In the rows, zero is written as 128.
These are runs of 6 systems, one row a step. Runs of the same system follow the same rule from any start.
q_774, seq 1:
[[148 141 124 153 142 155 114  99 152 112 166  93 123  84 185  72  92 125
   96 153]
 [129 131 161 155 148 129 153  73 100  79 123 107 127  87 195 133 113  85
  136 136]
 [ 87 109 142 137 152  90 139  92 109  89  80 128 117 139 135 180 138  82
  177 146]
 [ 70 100  93 111 110  88 122 140 140 111  84 139  93 156  75 127 155 112
  153 151]
 [107 121  92 104  63 128 146 166 112 130 119 155  99 131  78  68 151 148
  103 116]
 [154 149 146 121  76 146 166 164  72 151 153 165 147 131 117 107 128 165
  103  80]
 [173 146 170 145 141 128 127 154 105 172 172 134 174 165 128 181 105 157
  138  98]
 [160 124 137 147 193 122  75 144 174 160 166  82 150 162 121 157 102 140
  136 144]]
q_62, seq 2, 8 rows:
[[ 76 116 153  78 115 131 185 147  96  85  96 164 128 133 130  97 166 133
  127 100]
 [153 125 116 154  66 106 136 140  92 157 121 137 100 145  68 180 168 113
  139 120]
 [133 124 115 110 174 130  87 169 113 162  99 144 165 168  75 114  86 168
  141 111]
 [123 141 145 125  99 127 137 166 178 152 219 127 136 166 145 121 142 172
  108 136]
 [205 153 139 178 136 173 113 104  98 148 147  98 134  96 148 108 110 130
  102 132]
 [109 127 193 113 201 144 149 110 125  93 119 121 162 140 184 146 139 127
  149 127]
 [119 121 120 174 113  97 116  88 162 116 137  94  87 133 138 176 155  86
  154 184]
 [ 98 118  85 120 161 139  92 107 130 107  60 133 118 110 115  65  95 127
  134 159]]
q_232, seq 3 (8 x 20):
[[127 146  98  99 106 141 107 137 141 178  80 187 149 141  82 176 137 154
  149 120]
 [143 162 103 135  55 135 120 135 177 179 182 160 132 127 136 156 130 159
  116 139]
 [167 147 120 135 118 133 117 137 128 150 185 133 161  91 164 113  50 145
  100  93]
 [123 122 174 110 167 111 153 126 139  99 172 113 160 112 195 163  97 111
  129  91]
 [132  91 122 133 171  94 117 107 148  88 124  67 101  95 138 158 123  61
  129 124]
 [ 88  99  94  77 170 134 106 124 167 101  63 124 114 106 107 102 141 109
  126 131]
 [105 131 107  95  69 155 161 124 141 114  93 156  93 104 113 102 199 125
  107 131]
 [156 151 102 128  64 146 141 124  72 155  89 180 130  97  95 132 120 134
  123  98]]
q_774, seq 4:
[[185 140 103 135  95 155 134  99 100 134 102 130 117  50 126 141 121  92
   99  90]
 [ 91 136 158  77 165 132 145 127 129 116 105 176 184 129 169 160 101 144
  153  97]
 [129 125 110 128  90  99 119 127 195 150 162 120 108 133 122 209 166 104
  138 141]
 [129 115  62 102 139 117  83 139 142 135  97 133 133  89  99  94  58 123
  113 104]
 [101 124 154  82 110 138 178 146 158  95 176 133 130 106 180 100 150 136
   93 100]
 [186 132 128 141 103 124 139 108  95 139 117 121 127  82 121 198 127  83
  123  82]
 [ 91 117 135  73 195 117 110 146 151 127  94 154 177 148 126 160  94 140
  157 101]
 [126 117 104 109  96 122 122 140 214 141 166 106  95 124 120 155 186 117
  107 143]]
q_639, seq 5:
[[ 72 110 146 155 125  61 140 134 110 100 153 125 121 186 133 139 110 121
  170 159]
 [146 102  98 172 101  99 115 141  98 125 126  85  71 142  63  99 146 103
  121 149]
 [114 104 149 107 179 134 130 176  88 115 102 117 136 176  82  70 139 155
  126 115]
 [155 142 178 144  99 159 166 152 107 144 170 121 120 167 123 127 203 157
  111 129]
 [192 159 134 152 157 182  91 120 112 183 100 132 157 138 104 145 125 159
  133 136]
 [108 154 152 139 159 144 107 123 179 148 169 138 163 170 174 129 111 178
  147 176]
 [155 151 111 187 102 147 111  81 138 128 155 103 104  92 169  92 107 121
  110 179]
 [104 122 143 148 186 119 122  96  83  86  92 121 143 123 159  93  70 116
  152 144]]
q_721, seq 6:
[[125 171  97 133 116 174 100  85 142 154  83 180 150 101 151 115 101 158
  139 165]
 [116 166 128 164  79 123 139  80 139 128 161 159 135 106 196 147  96 130
  143 163]
 [125 118 117 157 115  70 129 109  94 106 148 124 130 101 154 151  47  89
  144 110]
 [ 75  88 144 120 151  58 143 157 116  83 160 109 127 162 135 120  94 110
  145 117]
 [123  84 128 113 117  92 150 176 120 101 155  82  86 144  81 104 166 104
  102  98]
 [135 111 135  85 146 157 141 175  98 130  89 132 130 144  71  87 166 150
  105  88]
 [151 153 154 115 119 187 138 140 137 167 115 150 141 156 110 148 207 169
  124 136]
 [187 168 111 153 121 176  89 103 137 189 105 145 148 116 113 166 126 148
  133 144]]
q_639, seq 7:
[[169 124 124 124 184 181 104 128 116 123 100  92 129  98 119  60 122 134
   93 121]
 [113 144 202 121 158 159 173 112 120 101 140 137 156 144 191 136 163 144
  138 131]
 [165 159 126 177 100 151 118  71 124 152 101 134 117 111 134 189 155 108
  151 167]
 [ 78 132  98 122 161 116  82 115 154 135  84 158 147 155 123 119  83 150
  169 173]
 [ 86 129 111 147  59 105 152 130 135 104 175 134  92 130 149  67 129 135
  113 164]
 [157 120 121 151 122 122 136 131  33 112  98 124 122 103 100  83  85 112
  117  95]
 [109 109 183 127 156  84 153 163  92 117 151 122 151 194 116 169 130 132
  160 105]
 [176 121 112 163 111 126 103 142 149 165 150  85  94 152  75 161 179 118
  121 148]]
q_62, seq 8, 8 rows:
[[160 105 115 143 146 124  96 151 179 144 164  61  94 146  89 133 169 116
  105 145]
 [152 138 124 102 173 200 102 123 172 139 100 111 133 107 129  88 160 151
   98 142]
 [127 163 151 109 106 180 150  91 171 140 120 161 141 108 178 168 185 141
  129 148]
 [140 161 112 157 117 133 107  71 120 148  90 165 149 101 152 186  90 115
  164 148]
 [ 65 125 114 115 135  80 121 120 135 106 129 163 154 132 161 130  50 130
  163 133]
 [107 109  99 148  68  72 146 137 113  99 177 116  93 108 135  90  90 101
  110 122]
 [142  98 131 116 137 122 155 154  58  92 108 106 112 104  98  73 118 105
  100  74]
 [129  97 161  97 136 117 161 171 117 118 128 109 115 161  86 160 199 116
  124  88]]
q_465, seq 9, 8 rows:
[[ 91 101  97 114 133  88 132 124  78  86  75 141 119 104 111  93  75  97
  139 107]
 [ 86  90 122 100 110  65 148 177 111 113 127 135 113 169  76 149 140 114
  145  96]
 [163 114  79 115 100 120 102 168 126 167 115 125 111 124  47 136 133 127
  108  91]
 [152 135 139  85 151 152 117 182 138 171 145 145 173 151 103 132 117 177
  111  78]
 [190 144 154 131 123 149 133 136 161 161 192 105 144 114 152 181 148 130
  103  99]
 [176 147 141 142 190 165  98  89 140 137 120 108 162  87 174 149  87 120
  126 127]
 [ 93 122 160 118 181 120 133  96 179  90 141 108 140 124 198 157 128 108
  146 151]
 [103 114  95 125 119 119 131  81 153  81  97 112  89  68 156 117 132  74
  121 148]]
q_232, seq 10, 8 rows:
[[110  98 123  98 147  64 119 177 132 133 149 128 150 159  94 173  84 121
  147  78]
 [132  97 119  97 135 104 117 176 193 136 179  86 112 144 100 148 157 120
  103 105]
 [177 119 118  92 156 173 114 155 154 141 127  95 127  92 104 102 148 130
   76  87]
 [160 149 158  93 147 194 148 107 142 136  95 142 150  92 154 160 179 129
  114 103]
 [162 157 115 149 112 156 115  65 141 146  93 140 128  78 153 190 136 100
  141 146]
 [ 98 152  86 124 116 127  98  85 166 136 103 172 147  95 163 140  70 133
  150 158]
 [ 77 134 106 123  69  97 152 115 151  98 169 155 114 100 180 100  94 123
  120 141]
 [111 101 116 120 103  78 157 147  76  88 143 127 118  99 129  95  72  99
  113  77]]
q_721, seq 11, 8 rows:
[[ 85 102  76 135  97  71 117 110 133 103 100 128  87 115 102 136 111  85
  149 147]
 [ 65 114  98 103  82  94 147 159 115 106 130 164 114 141 110  64 106 145
  123 127]
 [131 131 146 122  54 119 184 167  83 127 172 151 118 137 116 112 152 144
  103  87]
 [168 129 160 127 136 125 138 167  66 159 128 140 162 159  88 166 121 145
  136  72]
 [154 130 158 144 176 133  94 158 149 171 156 105 152 198 101 164 143 161
  146 145]
 [182 131 113 161 165 161  75 126 164 156 147  71 115 127 112 100 128 136
  103 160]
 [139 143 140 136 179 185 119  89 130 106 101 109 134  96 173  66 123 135
  112 159]
 [120 139 151 145 128 151 155  61 123  91  93 124 110  91 180 149 168  91
  142 161]]
q_465, seq 12, 8 rows:
[[112 126 149 115  61 102 189 152 112 104 191 141 117 120 155 121 141 124
  104  91]
 [182 126 119 168 121 116 120 116  47 137 100 121 130 103  97 146  85  98
  133  96]
 [106 111 148 124 192  94  98 157 141 141 129 116 156 199 100 166 112 144
  170 136]
 [148 116  93 125 114 136 100 139 206 142 164  83  88 116 109 119 168 120
   93 150]
 [141 138 135  89 156 187 139 133 115 116 102 142 151  86 148  60 118 153
   90  95]
 [126 137 192 125 115 126 189 118 104 109 147 140 141 132 168 189 171 112
  140 102]
 [156 142  98 167 128 127  91  76 124 148  79 130 124 101 118 186 107  95
  158 153]
 [ 64 126 110 100 160 109  96 137 185 128 127 152 151 161 142 114  91 159
  154 162]]

Which system made each run below?
seq 13:
[[ 78 108 144  91 136 109 164 110 121  85  74 148 123 121 135 171 165  92
  157 114]
 [ 98 116  89  96  85 106 129 142 142 140  83 163 107 136  71 168 167 116
  146 122]]

q_774
seq 14 (2 x 20):
[[130 121 130 146  76 131 153 158  83 131 130 126  89 163  73  80 183 145
  114 137]
 [163 147 142 151 112 164 129 151  69 166 108 146 133 170  76 107 157 171
  128 130]]

q_465
seq 15 (2 x 20):
[[108 149 141 111  88 142 165  83 152 117 113 167 129  96 178 188 169 108
  142 134]
 [111 140  73 116  97 117 103  96 141 145  70 177 131  94 114 168  96 113
  153 133]]

q_639
seq 16:
[[153 110 171 158 188 103 128 126  63 111 118  95 147 147 124 161  98 100
  155 107]
 [104  97 155 121 197 115 114 143 153 112 111  87 118 185 100 144 176 120
  153 154]]

q_774
seq 17 (2 x 20):
[[130 127 128 168 116  87 102 141 176 151 207  98 120 172 131 161 114 134
  141 164]
 [153 129 115 153 171 156  95 116 128 118 134  87 125 103 144  47  83 135
   99 150]]

q_62
seq 18 (2 x 20):
[[ 69 115 118 136 135  92 135  91  97  81  72 147 118 125 142 129 105  97
  170 155]
 [ 69 109 105 138  65  70 150 133 124 101 135 143  86 152 110 119 142 111
  145 154]]

q_721
seq 19, 2 rows:
[[151 113 115 116  92 134 132 177 143 155 153 110  98 152  67 126 193 139
   97 113]
 [181 146 122 112 141 182 113 152  99 163 109 142 157 112 100  86 110 165
   97  91]]

q_774
seq 20 (2 x 20):
[[111 117 164 167 129 124 152 133  77 103 120 108  99 185 106  89 181 133
  143 170]
 [136 133 126 163 110 153 125 123  97 140  88 123  92 164  77  98 192 142
  136 177]]

q_465
seq 21, 2 rows:
[[124 102 108  97 106 108 135 167 114 139  92 138 108 149  49 158 176 116
  132  95]
 [156 137  97 104  94 145 109 167 150 187 123 152 131 143  66 156 160 157
  116 109]]

q_232
seq 22, 2 rows:
[[113 104 149  73 178 133 133 143 193 116 125 106 134 135 133 175 181 113
  127 108]
 [148 134  97  87 119 166 125 101 174 132  89 137 120  56 139 151 153 102
  103 106]]

q_465
seq 23, 2 rows:
[[133 104  98  78 121  96 129 166 118 134 111 145 140 104  85 157  96 109
  119  50]
 [147 112 117  85 136 101 119 171 147 156 145 134 155 126  97 191 104 122
  123  58]]

q_465
seq 24 (2 x 20):
[[164 120 148 120 167 130 130 162  98 122 168 100 156 113 139  93  73 136
   96  72]
 [139 112 194 114 196 142 152 138 135 103 147  86 141 148 155 151 171 119
  124 109]]

q_721
seq 25, 2 rows:
[[154 103  99 162 164 125  81 120 145 120 124  58  88 120  99  90 126 101
  112 162]
 [ 92 109 166 107 187 151 149 133 116  77 104 105 123 145 144  62 161 135
  123 141]]

q_639
seq 26 (2 x 20):
[[178 120 129 156 166 138 104  91 158 121 136  65 111  88 149 163 134  81
  116 136]
 [105 128 111  94 191 161  99  94 169 107  66 133 144  95 154 109 113 124
  135 147]]

q_232
seq 27 (2 x 20):
[[ 81 117 126 115 129 111 156 111 103  67 120 136 124  93 173  64  81 112
  122 120]
 [110 113 160 136  88  89 187 119  87  90 138 127 104 127 139 169 165  84
  140 108]]

q_774
seq 28:
[[101 144 157 135  84 145 177  95 108 108  98 159 109 138 146 148 202 122
  149 157]
 [116 145  98 150  85 108 112 119  91 158  80 180 131 150  84 157 109 140
  169 147]]

q_774
seq 29:
[[102 123  83  90 147 128  92 155 129 140  86 160 150 130  92  77  72 158
  128 117]
 [116 140 135 106  55 123 171 163 144 135 198 155 127 130 145 115 145 155
   97 102]]

q_62
seq 30, 2 rows:
[[161 152 126 184  48 110 150 120  81 148 172 141 117 121 134 142 109 126
  124 126]
 [145 135 134 180 163 109  91 133  80 145 134 118 153 166 113 116  56 146
  155 146]]

q_465
seq 31 (2 x 20):
[[163  92 127  99 160 135 128 165 116 122 109  85 111 116  74 121 161 104
   97  75]
 [133 125 168  73 163 166 151 160 155 134 123 128 149 146 122 152 195 146
  115  94]]

q_639
seq 32, 2 rows:
[[173 146 144 191 120 166 122 111  82 143 120 103 105 147 107  91 163 142
  122 173]
 [126 154 161 167 158 161 123 109  80 131 102 142 150 167 141  88 119 166
  154 176]]

q_774
seq 33 (2 x 20):
[[128 123 173 125 197 105 120 131 132 130 143 120 176 160 154 196  94 126
  164 110]
 [138 121 111 157 120 114 102 107 199 135 162  80  90 129 132 166 164  98
  128 176]]

q_639
seq 34 (2 x 20):
[[156 129 148 115 162 184 133 149  85 136  80 126 134 144  86  82 172 155
  112 115]
 [155 161 169 151 119 175 143 108 106 157 104 148 137 158 124 173 198 149
  148 154]]

q_232
